In the rows, 128 means zero.
The rows of T fall into a few groups, which share some directions, and each row is roughly a mix of its group's hidden directions.
T (132 x 10):
[[100 127  89  96 145 131  82  98 149  85]
 [145  86 113 165 104 102 101 164 168 106]
 [182 114 106 131 178 121 143  80 127 110]
 [151  69 140  91 172 105 152 128 117 144]
 [167 117 142  92 105 163 107 132 177 162]
 [144  87 111 128 111  82 104 168  83 137]
 [146 156  89 195  92 138 135 128 148 123]
 [125 143 175 143 135 153 156  59 138 128]
 [135  97 154 130 129 110 100 156 195  97]
 [155 157 116 136 114 185 112 128  83  92]
 [ 99  91 145  98 176 142 138 152  85 150]
 [156 115 151 136 104 167 154 193 125 143]
 [121 108  69 141 102 140 121 144  70 146]
 [147 111  89 182  92 124 117 136  79 129]
 [ 83 153 133 136  86  95 111 169 140 163]
 [104 146 121  62 120 143 116 173 121  94]
 [117  85 127 131 164  82 152  87 164 129]
 [131 172  72 156 101  88 107 130 146 126]
 [150 132  78 170  92 100 112 168 113 133]
 [106  86 141  92 143  75 135 144 140 170]
 [155 130 165 165 118 129 170 135  98 179]
 [134 114 119 128 185 106 136  74 169 143]
 [105 123  56 130  82 101 143 123 140 120]
 [151 115 126  97  73 167 142 172 151 134]
 [167  92 112 128 120 106 139  71 144  87]
 [ 80 128 111 112 165 171 127 120 180 115]
 [101 133 157  69 161 167 142 115 158 129]
 [152 117 117 193 113 115 160 113 108 171]
 [154  81 128 120 107  84 109 168  87 133]
 [120 137 104  86 127 124 111 156 138  55]
 [109 138  51 149 126 129 106 164 111 129]
 [128 138 133  84 130 123 113 166 160  64]
 [ 85 152 134  54 138 150 118 113 136 119]
 [147 161 149 133 156 148 168 119  65 139]
 [ 85 152 100 145 174  99 128  96 106  95]
 [101 178 124 118 149 181 147 105 166 123]
 [ 92 139 114 139 172  86 132  94 103  87]
 [134 146 157 117  90 125 137 167 195 134]
 [179 104 115 121 160 115 144  75 155 105]
 [117  96  87 126  83 102 121 140 156  79]
 [148 134 191 144 170 150 138 112 104 163]
 [114 106  87 134  83 100 103 136 183 124]
 [ 93 117 165 114 102 173 131 178 100 119]
 [158 115  91 142 169 122 132  73 100 100]
 [ 87 149  69 103 130 127 134  76 123 134]
 [133 162 160 149 142 119 139 107 199 106]
 [115 176  79 170 137  87 112 114 131 121]
 [ 85  90 139  75 140 128 139 104 102  93]
 [178 115 144 107 184 161 151 109 148 128]
 [135 155  56 155 103 125 117 166 127 125]
 [153 131 134 121 156 199 134 116 111  83]
 [100 119 121 139  67  73 109 135 120 154]
 [ 89 134 106  93 157 164 107 104  79 140]
 [ 96 133 113 131 158  76 127  90  93  90]
 [164 133 111 182  87  80 120 146 120 131]
 [136 158 106 191 148  98 132 156  92 140]
 [ 84 138  86 133 107 131 158 169  97  93]
 [135 158 173 140 144 109 139 108 195 112]
 [154 151 128 127 147 201 126 122 109  88]
 [147 143 162 187 128 105 135  81 146 103]
 [ 56 144 133 149 176 131 127 125 136 154]
 [122 121 120 106  90 111 114 189 179 127]
 [123 120 179  63 145 155 140 139 119 153]
 [156 135 130 174  90 132 163 178 100 129]
 [107  86 189 132 160 140 133 118  95 153]
 [157 162  91 151 116 116  88 141 157 175]
 [116 134  80 198 125 115 115 103 134 104]
 [157 171  83 150  86 105 131 132 157 103]
 [120  91  86 169  87 110 129  84 122 140]
 [145 122  78 177  93 108 112 156  95 135]
 [132 171  75 167 110  82 113 127 129 126]
 [ 94 134 137 132  70  92 108 156 131 169]
 [182 114 115 121 123 164 130 103 101  74]
 [106 133  88 145 146  96  99  91  82 157]
 [109 164  92  99 100 145 144 127  73 157]
 [161 150 149 151 176 100 107  83 158 122]
 [149 128  89 182  93  97 111 157 102 138]
 [150 107 103 194 101 100 151 125 136 158]
 [137 175 137  87 149 126 137 184 157 107]
 [ 84 112 113  87 162 185 131 110 117 125]
 [117 183 150 132 149 167 153  95 167 120]
 [123 150 181 128 143 147 156  70 157 122]
 [144 113 149 127 108 179 138 189 142 161]
 [ 88 129  97  83 123 137 110  78 121  91]
 [167 103 117 200 107 103 134 143 135 141]
 [ 95 134 139 127  93  81 116 154 161 177]
 [147 116  75 150  94 101 107 167  92 128]
 [160 117 151 124 108 181 159 183 135 131]
 [161 171  89 165  82 108 133 135 146 117]
 [116 128 111 100  92 115 110 188 176 135]
 [118 149 127 159 158 194 134 113 102  92]
 [125 119  63 120 117 110 103 174  92 129]
 [110 125 134 117 165 100  98  55 130 134]
 [132 162  79 156 123  73 103 101 121 133]
 [132  85 125 157 125 115 110 117  53 130]
 [139 172  72 164 106 129 119 157  97 133]
 [100 117 122  75 169 121  94  86 150 124]
 [101 142  61  94 121 135 120 155 102 100]
 [124 128 169 101  92 157 142 183 159 113]
 [142 129 140 117 197 130 151 115 179 149]
 [117 109 167  53 159 118 125 143 131 132]
 [110 149 160 129 159 142 145  79 182 108]
 [ 91 120 141 124  83  86 110 148 130 181]
 [105 139 144  70 167 151  93 132 137  91]
 [ 95 143  68 110 112 140 141 119  81 157]
 [104 161 150 114 153 170 113 167 119 176]
 [171 117 171 140 130 160 113 135 153 183]
 [131 150 127 162 182  88 106  83 118 132]
 [144 172  81 175 105  88 119 127 128 132]
 [ 97 132  96  79 161 113  99  87 143 105]
 [150 120 125 183  99 109 165 129 124 181]
 [139 103 105 134 182 136 141  82 102  87]
 [161  99 113 185 104  96 125 160 158 123]
 [149 125  81 180  91 100 112 156 109 133]
 [131 114 170 118 157 129  93  73 155 162]
 [150 173  83 165 121  95  99 126 147 152]
 [166 108 105 151 129 114 144  74 136  78]
 [152 144 182 151 168 145 146 114 106 170]
 [167  91 115 110 181 130 144  85 113 107]
 [149 131 151 119 126 105 129 177 187  90]
 [ 97 132 166  97 171 163 141  93 160 119]
 [113 153  81 111 152  98  86  85 151 131]
 [135 163  65 117  89 115 129 142 153  95]
 [198 172 112 116 140 148 114 118 155 135]
 [147  95 121 105 109  76 109 175  96 142]
 [141 139 185 145 170 141 129 105 140 177]
 [ 71 122 160 122 102 109 123 161 154 170]
 [206 112 125 107  87 127 128 127 119 110]
 [135 147 192 146 142 140 150  77 153 120]
 [146 157 189 109 144 129 140 167 164 148]
 [183 134 132 122 112 137  95 118 170 177]
 [118 161 109 173 134  91  86 134 154 166]]
Here is one row of each group, with its name. Which group are the others in?
[125  88 161 165 128 130 124  67 125 163]  <29>
[100 124 152 131 199 173 150 128 130 129]  <61>
[169  99 160 112  81 163 133 141 134 166]  <8>
[124 116 127  55 132 137 123 180 113 149]  <79>

[120 100 134  99  92 167 147 191 124 136]  <8>
[137 154 153  83 118 122 118 167 166  80]  <29>
[114 125 117 134 157 160 129 100  57 158]  <29>
[146 137 133 154 105 169 169 191 123 119]  <8>
[109 124  73  99  91 118 124 137 121  72]  <29>
[115 150 139 128  63 106 116 181 137 150]  <61>
[143 143 116 158 100 141 108 180 152 181]  <8>
[ 97 122 135 151 106 176 134 128  91  72]  <61>
[144 127 162 146 172 141 137  71  93 105]  <29>
[101 140 148  59 159 164 143 112 141 128]  <79>
[105 119 177 112 102 138 149 180 169 137]  <61>
[109 125 178  93 164 154 144  85 151 114]  <79>
[128  78 150 145 143 126 114 102  61 119]  <79>
[121 124 121 102 174 149  98 130 103  64]  <29>
